Each path is a new rotation, seen through one point. The rows after it are directions, each followed by how far the rotation turns it, in degrees per step (0 if it stays put).
Each turn is a multiple of 5 degrees from 10 to 175, or 0.
Each row of a path follows its step; steps can be skipped.
Rotation 1:
step 0: [-26.9   9.7  25.6  17.9  -2.5  32.9  22.2  36.9 -18.3  12.3  -4.8 -20.8
  25.9  17.9  -9.1  -7.2  21.6 -15.8   3.2  -0.2  27.4  -9.8   2.3 -12.0
 -42.8  19.2  14.4 -24.1  24.1  19.3   8.1   1.4   6.6   8.1  10.7  -1.6
   3.8 -15.7   8.1  12.0 -10.5 -11.2   5.5]
step 1: [-17.2 -21.7   5.1 -13.5  12.4  12.5   4.3 -27.5 -19.7  -3.8  28.2 -19.7
   6.2   9.3  14.0  22.0   1.8   3.8  -2.8   9.7 -14.8  28.1  -5.3   3.5
  -6.7 -11.8   3.9  20.0   2.6  10.8  25.9   2.2  -0.4 -40.0  -1.1 -56.8
  20.4  -2.9 -17.5  -4.0  25.7  -4.0 -11.6]
step 2: [ 25.1  30.0  -3.4 -47.4  24.9   2.1 -32.3  -1.7   6.8  42.6 -11.3   9.6
   4.4   9.6   7.3 -18.9 -22.5 -30.1  -3.3  -6.6 -10.3  -7.1   1.9  22.0
  10.8  -3.0  -2.1 -17.3  -3.5   3.5  -7.2  -9.9  16.0 -29.3  18.5  13.4
  29.3   6.1   6.5   8.2  -0.8  -2.1  -8.3]
step 3: [ 12.9  -5.7   1.6  23.1 -24.2 -31.8  14.3   0.9  -9.1  15.8 -37.1  20.4
   4.5 -15.7 -17.2  -0.8  11.8  -9.7 -28.9  18.2  23.6  14.0  26.6  15.0
  12.4  16.4 -12.1   5.9  -3.3  17.9  20.9 -19.0 -28.7 -19.0  -0.1  14.1
 -21.1  30.3 -11.4  -0.3  19.2   5.9 -13.3]
step 6: [ 10.1   4.9  21.0 -10.7   6.2  15.0 -33.3   7.2  -1.4 -26.6   8.9  -2.8
   8.8  18.3   6.2  25.5  11.4  15.2 -11.2  -4.0  37.4  22.3 -19.6  -8.2
  -6.9 -47.7 -22.3  48.9   0.4   5.5  -5.2 -24.3 -20.9   0.3   6.2  -4.2
   3.8  -1.3   5.2  -8.3  -6.8  -5.9   6.0]
step 7: [ 14.3 -17.9  10.7 -22.2  24.2  19.9 -12.2   9.4  34.8   8.3 -28.0  18.0
 -10.5  13.7  -4.7  30.3  44.9   0.1   3.1  -2.9 -29.0 -12.9   7.5  17.3
  26.3  -1.8 -12.4  -6.2  -2.5  -8.5  -2.0  36.3  25.5   4.5  10.3  -0.7
   1.7  16.5   3.0  18.8  -2.2  18.9 -12.7]
step 8: [-15.1  29.4   9.7  31.9   4.7  -8.1  -6.6  21.5   6.0  -2.0   0.0  12.2
 -12.5  -5.6   8.4 -20.7  15.5 -12.6  41.2  -9.4  10.4  19.3  17.5  19.9
 -12.9  14.1  -6.1 -15.6  18.9 -22.5  22.0 -11.1  -7.0 -10.4  -2.6 -12.3
 -35.2  39.0   9.1  10.0   0.4 -26.5  10.7]
step 10: [ -6.8  28.8 -12.4   3.6  12.0  11.3 -23.7  -1.2 -24.1  11.6  -8.0 -20.3
  22.9 -13.8   4.7  14.3 -32.6   5.2   3.7  12.4  -9.0   2.9   1.7  -9.2
  13.4   7.3  -5.1 -11.7  -8.0   9.3  46.3  22.9  -2.3  10.1  18.1 -17.4
  32.5 -42.5   6.1  19.8  24.1 -12.9  -7.6]
step 12: [ -2.2 -22.7   1.1 -33.1 -14.1  -0.4   3.5 -28.1  31.5   4.2 -31.2  16.0
  15.0  11.6 -49.3  13.1 -10.5   2.5 -21.6  -4.1   3.7  19.9  32.3  21.4
  -6.3  12.4   9.6  -6.7  13.5  -1.5   7.2 -21.3   0.8  -5.3 -17.1 -17.8
  16.4  16.5  16.2  15.6  -9.8  18.7  -3.9]
[ -1.8  -9.0   2.2   0.6  -1.1   4.6  -6.0   6.7  -4.8  -6.0   2.8  -6.1
  -1.6  -4.4   5.6   7.7  -5.1   1.1  -0.6   5.0  -0.5  -1.0  -1.8   2.4
  -0.5   5.5  -9.1   4.3  10.3   3.7   3.5  -8.0  -1.2 -10.1  -8.5   4.4
 -10.1   3.9  -7.0 -12.8   2.0   1.6   7.2]
140
[ -2.5  -5.3  -9.1 -10.4  -4.2   2.4  -0.8  -8.8   4.9  -7.2  11.0  -9.1
  -0.5  -5.8  -9.0   2.2   3.6   4.0  -5.1   1.3  -3.8  -0.5   1.2   4.1
   5.0  -1.9  -3.7  -0.4   5.6  -1.3   1.5  -3.0  12.0   5.0   9.7   4.0
   5.6   6.0  -2.3   7.6   6.1  -0.7   5.8]
135
[  3.1  -4.6  -2.1   3.6   2.2  -1.5   0.4  -1.4   0.0  -3.5   9.7   3.3
   7.6   0.8  -2.9  13.7   2.2   2.6   4.9   4.2  -2.0  -6.7   6.5   6.9
  -0.9  -4.4  -4.6  -1.5  -1.4   3.0   4.0   9.2  -6.0   4.3 -12.6  -5.8
  14.3  -0.2  -2.5  -2.8   0.3   9.5  -7.3]
125
[  3.3  -9.2   3.5  -6.3   4.4   7.5  -5.9  -1.8  10.9   3.6   6.8   7.0
   4.0  10.6  -1.2  -4.0   4.9  -1.3   2.1  -3.8  -7.7   6.3  -6.2   3.4
  -1.6  -0.6   1.7   4.3  -3.1  10.1   5.8  -5.0  -4.3 -10.8   3.3  -2.7
  -1.7   1.7  10.2   3.3  -1.5   8.7   3.0]
70
[ 13.2   1.8   5.5  -0.9   1.5  -2.6  -4.7  -2.8  -3.5  -2.2   0.4  -2.1
   0.3  -0.3   0.6   6.9  -4.7  -4.7 -12.5   8.2  -5.2  -2.4   3.0   0.9
   3.2 -11.9  -2.6  -0.1   4.6  -2.0  -6.4  10.2  -3.4 -11.4   2.8  -3.5
  -3.7  -2.2   5.7   8.8  -6.8  -7.5   5.4]
80
[ -7.7   6.5  -8.0  -0.2  -3.1   5.7  -7.0  -5.2   6.3   1.8  -4.2   1.9
  -5.1  -4.1   0.3   4.8  -1.7  -0.9  -3.2   4.2  -5.0   6.5 -13.3  -3.4
   4.4   8.3  -0.3  -0.4  -3.0   3.3  -0.4  18.7   2.4  -1.8   0.7  -8.5
   2.0   4.8  -1.5  -9.9  -3.6   0.0   1.2]
125
[ -2.3  -3.4   1.7   3.0  -2.6   5.6  -2.6   7.2   7.7  -7.1  -1.0  -2.9
   8.1  -0.7   2.5   5.4   5.7  -2.4   7.6  -1.2   7.6  -6.6  -4.0   1.7
   3.4 -10.6   7.1   6.5   2.1  -9.7  -4.3   2.1   7.3   5.2   6.9  -7.4
 -11.8   3.3   1.1  -2.7  -9.5   6.3  -3.4]
45
